(in the rows, 128 means zero)
A single turn carries every row of the set below to another of its rows. Some are shown first; where does it send the rows asked next?
bira: [150 143 146 130 128 148 125 99 123 99 126 119]
Miket: [148 121 82 128 140 170 135 114 99 110 135 123]
feti: [130 107 101 84 131 139 119 128 118 143 125 159]
Tozep: [108 124 102 162 121 159 130 111 126 122 136 142]
kav: [155 139 146 147 119 150 113 118 113 115 102 118]
Lega: [115 126 123 130 127 160 110 162 122 143 95 143]
pufaf: [109 128 138 117 132 135 122 168 117 134 118 167]
Nama: [154 125 108 115 156 159 132 151 78 111 133 143]
mapez: [144 124 68 140 116 152 117 126 128 128 133 128]
Tis: [156 137 92 129 134 132 133 131 110 163 113 129]
dokep: [145 125 106 113 154 161 139 148 75 104 132 143]
Bapon: [104 120 133 92 132 148 114 148 107 124 140 130]
kefi: [155 123 119 124 138 130 132 109 127 112 147 180]
faf: [100 139 113 126 131 125 128 162 123 142 119 167]
fesam: [112 96 135 109 120 128 121 123 134 115 111 143]
ruve: [155 125 106 132 144 136 139 106 121 109 144 178]
suf: [156 154 113 128 125 125 139 114 131 131 143 179]
kuf: [126 145 136 104 127 125 110 148 125 156 119 158]
kob: [154 133 103 121 151 169 132 139 78 104 136 128]
laf: [128 120 131 116 121 136 112 158 123 137 90 149]
gazu: [152 139 151 123 122 154 122 106 118 103 118 117]
Guv: [124 143 126 124 111 123 99 144 136 151 118 147]
vifof: [136 108 117 163 111 135 134 150 138 116 128 148]
tofa: [136 134 113 136 157 161 143 165 90 114 135 148]
feve: [113 160 135 137 120 163 138 134 112 143 152 139]
puv: [150 142 156 125 122 148 125 110 110 101 115 117]
fasan: [135 118 96 144 140 141 143 98 118 97 152 147]
sifu: [139 141 113 130 130 155 123 94 123 107 155 113]
kilu: [159 129 119 124 137 131 139 109 130 113 140 185]
getug: [113 150 94 140 143 144 128 120 120 135 148 112]

pufaf -> laf
fasan -> Miket
And these:
dokep -> gazu
Guv -> faf
kilu -> Nama
suf -> tofa
Bapon -> fesam
kob -> bira
Tozep -> mapez
vifof -> Tis

A single turn carries every row of the set below to another of its rows. Some are shown first; where does it send the rows asked next?
donoz: [134 104 104 143 137 90 89 106 89 117 130 131 132 112 150 127 97 128 122 123 104 142 135 96 123 148]
tibak: [134 100 117 134 130 95 76 98 100 110 124 127 128 120 150 126 102 126 124 132 102 133 142 106 124 150]
maf: [163 103 120 122 105 67 147 92 111 123 157 89 142 123 121 140 106 109 126 126 126 132 110 87 153 99]
Maku: [144 118 126 158 125 82 106 119 100 132 152 78 128 108 138 131 101 122 122 126 91 128 127 85 138 110]
pefo: [165 76 95 111 100 77 119 100 105 108 125 134 149 141 148 130 118 117 125 122 133 143 122 92 145 144]
guze: [145 131 129 183 115 128 127 105 135 124 155 86 120 120 146 94 132 121 118 119 127 155 89 156 145 150]
seseg: [136 131 137 184 119 129 129 93 126 123 145 80 128 105 149 99 115 110 110 120 116 140 98 152 129 140]
kamap: [140 95 110 174 115 151 128 113 125 117 170 111 131 135 152 125 128 101 114 135 158 124 93 152 124 160]
fomu: [156 121 131 155 122 135 158 122 141 91 191 108 125 120 165 107 118 107 129 106 151 150 84 132 123 146]
Veta: [155 88 107 93 112 81 118 80 113 101 133 138 140 130 140 139 106 112 130 132 132 139 136 102 138 135]
tuviv: [161 105 133 109 104 68 138 93 126 110 156 85 140 123 131 142 104 106 131 124 120 133 122 94 154 101]
mev: [156 90 97 104 117 75 129 79 99 110 135 142 142 126 133 136 102 117 127 125 137 144 123 96 137 141]
giv: [152 117 95 122 120 138 148 121 149 120 172 130 135 120 164 132 141 102 126 132 167 156 118 134 125 137]
nolu: [156 136 125 144 115 122 164 119 154 112 181 98 130 108 157 106 127 108 130 110 139 176 95 134 142 130]
savi: [162 110 135 108 113 68 140 114 125 113 151 89 143 121 138 142 99 116 125 103 124 145 126 86 152 100]
Vod: [175 91 114 120 93 70 137 117 116 118 150 89 151 135 142 140 118 109 126 120 124 132 118 83 155 109]
bekin: [157 132 123 146 118 124 171 119 159 116 171 82 132 117 152 100 110 106 130 114 143 155 79 129 135 129]
kidep: [161 108 127 154 113 79 104 138 105 121 145 75 134 122 154 124 113 124 123 113 91 133 122 80 141 117]
rak: [144 121 143 149 119 83 96 114 110 118 145 73 127 115 140 124 101 121 124 125 87 128 130 97 140 112]
Tava: [135 123 120 184 123 137 125 118 141 132 148 82 128 119 150 98 108 113 115 120 124 145 87 150 135 154]
dis: [137 110 87 154 129 149 116 114 136 134 141 124 128 133 153 125 118 111 112 127 153 134 108 151 118 169]
Poves: [135 113 100 159 125 147 114 93 118 133 136 125 128 117 154 131 125 106 103 131 145 125 124 155 112 159]
rif: [151 109 110 146 120 149 147 129 138 105 187 119 130 128 167 138 128 98 120 121 166 132 104 133 115 146]
Fes: [142 109 133 180 114 137 140 106 128 101 172 99 126 126 152 95 120 109 122 120 142 141 74 150 132 158]
bege: [134 86 117 137 129 93 81 101 98 121 108 119 136 128 141 124 102 135 114 135 115 137 129 104 131 143]
papif: [149 80 106 97 117 83 118 100 115 115 127 129 154 129 141 150 104 116 120 130 145 141 137 96 139 126]
raf: [155 117 90 116 125 136 158 118 157 118 164 125 133 130 156 124 121 101 125 120 172 149 101 129 119 145]
dagu: [158 140 134 139 116 116 177 96 144 105 168 87 134 100 157 105 118 101 125 108 138 156 93 129 126 114]
mapar: [151 93 108 145 121 84 85 121 94 112 122 123 136 127 160 115 111 131 122 118 100 142 128 95 127 155]
Vov: [140 110 99 162 122 149 112 107 132 135 147 120 124 132 152 123 143 115 111 144 155 139 112 155 129 156]
gugi: [156 123 98 113 123 136 160 98 142 115 159 134 134 116 160 141 127 98 116 122 168 141 121 131 109 131]
vogu: [148 115 145 150 126 77 102 116 108 117 131 79 127 119 138 117 97 140 119 113 96 142 119 97 142 118]

pefo -> Vod
tibak -> Veta
bekin -> Tava
And these:
maf -> Maku
bege -> papif
Vov -> giv
gugi -> dagu
kamap -> rif

